Rotation paths and how fast each direction turns (degrees per step):
Each turn is a multiple of 5 degrees from 10 to 175, or 0.
Each row of a path follows its step; steps can be skipped.

step 0: [ -2.2 -19.0   0.3  37.6   4.9 -19.4  13.8   0.3  31.9  27.3 -31.1  -4.8
   9.4  -2.1   7.8 -19.0 -23.2   1.3  -0.1  -0.9  -0.4   9.1   7.8   3.2
  -8.6   1.8  -3.4 -24.5   2.7   8.7   1.9  56.7 -17.4  10.9 -41.1  10.9
 -28.0 -35.2  -8.2  19.5  -0.3 -33.9 -26.8  -1.9   1.0  14.5  28.7  15.3
  13.2 -20.6 -20.9 -15.3  -2.1  14.2  30.5]
step 1: [-11.2  26.9  28.6 -36.3  10.7   2.6 -13.6   8.1  12.0 -16.3  28.5  -8.4
   3.1  20.0 -15.9 -11.7  37.3 -13.9  22.1   9.9  18.1  31.1 -35.2  12.6
  -7.9 -15.2  -5.5  13.1   6.7  -0.7 -10.2  20.6   9.0  19.1  46.5  22.8
 -44.9   6.3   5.3  11.6   5.2  -7.9   4.2 -35.6 -16.5  -7.7   5.9 -16.9
  12.2 -12.8   0.7 -34.6  -7.5  -0.6 -13.7]
step 2: [  9.0   3.5   8.5 -19.7   0.4  13.5  -2.4  58.4  -6.2  27.4 -13.6 -50.9
   0.1 -11.0   5.4 -19.9   9.5  13.9 -23.4  -7.6  23.3 -19.8   6.9  19.1
 -10.1 -13.1   9.4 -28.8  -0.8   8.1  -1.8 -16.0  26.1 -36.0   9.3  -8.3
   8.8 -15.7  29.7 -26.4   6.4  27.2  -2.7  21.1   0.3  -7.0 -27.7  -3.5
 -16.7  -7.0 -31.2  20.2 -26.1 -10.4   1.3]
step 4: [  2.8  10.5 -14.6  18.5  17.5  -8.9   0.1 -27.6  15.3   3.7  16.0  30.7
  14.1  29.3 -27.9  -9.3  -1.9 -25.9   8.3 -39.0   0.7  15.0  16.0   0.6
  18.7  30.2   3.8 -14.5  -3.9  -8.9 -28.7  36.3  11.8 -11.5   4.2   4.4
 -11.8  -9.3  -9.1 -21.6 -10.9 -17.8   9.2  38.0   7.1  20.0   9.4  27.2
   1.5   7.4 -56.6  -9.9  -3.7  35.6   0.8]
step 5: [ -2.1   1.7  -4.8  -1.8  11.9 -46.1 -14.4  53.7 -28.1   7.4  -2.5 -25.5
   9.7  30.3 -11.0   7.1  -4.5 -13.1 -28.7   0.1  32.0   9.4 -11.9   7.7
 -25.7  12.1  -9.1  -1.8   2.9 -39.2  -2.0  14.5  -4.3  37.5  13.1  -9.8
 -24.5  -3.0 -29.9  -5.6   5.0  14.8  -8.7 -28.1 -18.7   4.4   4.5   1.2
   5.5  26.2  41.0 -16.8   8.3  11.0  -7.5]
step 6: [ 23.0 -16.0   7.3  -3.5  -9.0  21.1  12.3  -2.8 -14.4  11.3 -13.5 -29.9
  -8.8 -21.6 -38.8  14.9  22.1   6.5  -5.3  22.6  27.5   8.6 -38.8  -5.8
 -22.6   9.9 -12.5   5.3   8.0 -18.8  29.2   3.3   1.5 -48.0  19.6  12.0
  33.4 -10.7   2.1  -3.6 -31.6 -17.3  11.8   5.6   8.9 -20.0 -30.1  -5.3
  13.4  -7.9 -26.0 -11.0  -2.6 -36.4  19.4]
step 7: [ 22.0 -22.4 -16.4  -1.5   3.5 -10.8   8.6 -31.7  15.7  -5.1  32.5   3.8
 -12.6 -39.3  17.3  -0.8   7.5   1.3  22.9 -14.7  -6.7 -19.2 -10.9  17.9
  21.7  -3.6 -12.3 -24.7  -3.0 -18.0 -12.0 -21.8  13.9   1.5   2.8  18.6
   4.8  11.2  25.9  -6.6 -37.8  33.8 -31.4 -22.3 -11.8   6.1 -14.2  13.1
   0.6  24.4  13.1  47.8  -6.5  27.6 -34.0]
step 8: [ -0.2  12.2 -23.9  24.2   3.5 -10.6  -6.2  -4.6  -3.8   9.5  -3.4  17.6
   2.8  63.7 -16.9  -0.3 -20.4  43.5  10.7 -29.3  -3.5 -23.2   8.7  -9.4
  26.9   6.5  -8.2   2.6  -4.8  -8.6 -16.2  -6.0  20.7  12.8 -25.0 -32.2
  15.0  29.3 -20.0  13.2 -11.6 -31.7   8.2  12.8   8.5  19.8 -45.0 -28.1
  -4.2 -12.4  -5.7  -9.3  -6.0  13.5   3.4]
step 10: [ 17.5 -29.9  -3.1 -12.3   2.7 -27.9  27.7 -23.3 -45.3  32.5   4.7  13.8
 -38.3 -15.8 -24.3   1.7  -5.9  -2.8   1.4  10.1   5.4 -15.2   6.8  -6.5
 -20.2  12.6 -14.6  30.2  27.4  11.7  19.8  22.4  -4.0 -29.1  -6.4   5.6
   5.1  16.2 -27.9 -22.9  21.8  32.4   1.9   9.1   4.7 -21.5  -5.3  23.8
 -15.5   4.4  19.9  13.7  -8.1 -28.6  26.8]
Directions:
[  0.6   3.2  -3.0 -10.4  -4.1   4.5  -2.8  -9.9  -0.1  -1.2   7.6  -6.6
  -3.7   6.4   3.6  -5.2   2.4  -5.2   4.3   5.9  -3.1   2.1  -3.6  -1.9
  -1.9  -0.8  -0.7  -5.4  -2.7 -14.6   1.2   1.7   4.3   0.2  -0.4   3.1
   6.2   6.1   2.5  -2.3   3.5  -3.2   8.4  -2.1   1.7  -6.1  13.1   8.9
  -8.1  -2.1 -12.0   4.2   6.0   0.5  -4.9]	135
[ -1.0   3.9  11.5  -4.7   8.5  -1.7  -5.2  -4.0   4.9   8.0   8.5  -2.2
  -1.0  -1.1   0.0  -3.5  -0.2   3.6  -5.6   2.7  -0.3  -5.8   1.7  -1.4
 -14.4  -6.3   3.0  -8.2  -2.9   8.5   1.9  -4.6   2.3   1.5   5.6  -6.5
  -4.1  -8.0   1.4   0.4   0.3  -0.2   0.6   1.0  -5.9  11.0   8.2   0.8
  10.5  -4.4  -8.0  -4.3   4.3   3.4   4.0]	20
[ -6.8  -3.8   2.5  -2.9   1.4  -0.4  -0.7   2.6 -15.2   3.1   2.2  -6.8
  -0.4  -1.3   0.4  -2.5  -4.9  -7.9  -2.9   3.4  -0.2  -3.4   4.0  -5.6
   2.3  -4.4   2.8  -1.4  -2.3  -0.9   3.4 -10.5  -4.0   1.9   6.9  15.2
  -3.1  -2.1   4.6 -14.1  -3.5  -2.8   4.0  -1.3   1.4  -3.8  -6.4  -8.5
  -4.5   0.6   0.3  -1.7   3.9  -4.2  12.8]	95
[ -1.7  -6.6   2.1  -9.3  -6.6  -7.4  11.0   6.3   4.3  -2.5  -1.3  -1.8
 -10.0   3.4  -1.5   4.2   3.9  -5.2  -3.3   0.9   2.0  -0.5   3.8  -3.9
   8.7   2.1  -3.2  -2.6   3.5   4.8  -5.9  -5.3   3.6   3.8   7.0  -0.7
   6.0 -12.3   5.3  10.1  -1.9  -7.3   1.2  -5.6   2.3   5.2   9.5  -2.8
  -3.0  10.4   3.2   4.5   2.6   5.3  -0.3]	175
[ -4.4  -6.0   2.9   0.4   1.2   1.7  -4.9  -4.4   1.2  -5.2  -2.5  -1.3
  -2.9   2.5   1.8  -1.8  -8.6   5.5  -1.5  -0.1  -1.4  -2.7  -8.3  -1.9
   1.3   1.2  -2.3   2.4   6.1   5.2  -6.4   6.5  -3.1   2.1 -10.7   5.0
   9.5   6.9  13.7 -11.6  -9.9  -1.0  -0.7   7.5  -4.2   7.6   8.8  -4.1
   0.8   3.8   2.9  -6.2  -2.3  10.0  -1.7]	90
[ -2.6   6.6   2.3  -1.1  -3.5  -8.1  -2.2   3.1 -10.0  -5.4  -1.9  -7.6
   0.6  -8.9  -1.9   7.0  -3.9   5.7   0.2  -2.4   6.3   0.8  -3.6   0.1
 -10.4  -0.6  -1.8   7.5  -2.7   9.1   9.1   4.6   4.1 -11.8   6.5   1.2
   2.6   5.5   9.5   8.7   3.3   4.7   7.3   0.1  -4.1  -5.2   1.3   2.3
  -6.0   4.4  -1.4   6.7  -0.4   6.5   1.6]	90
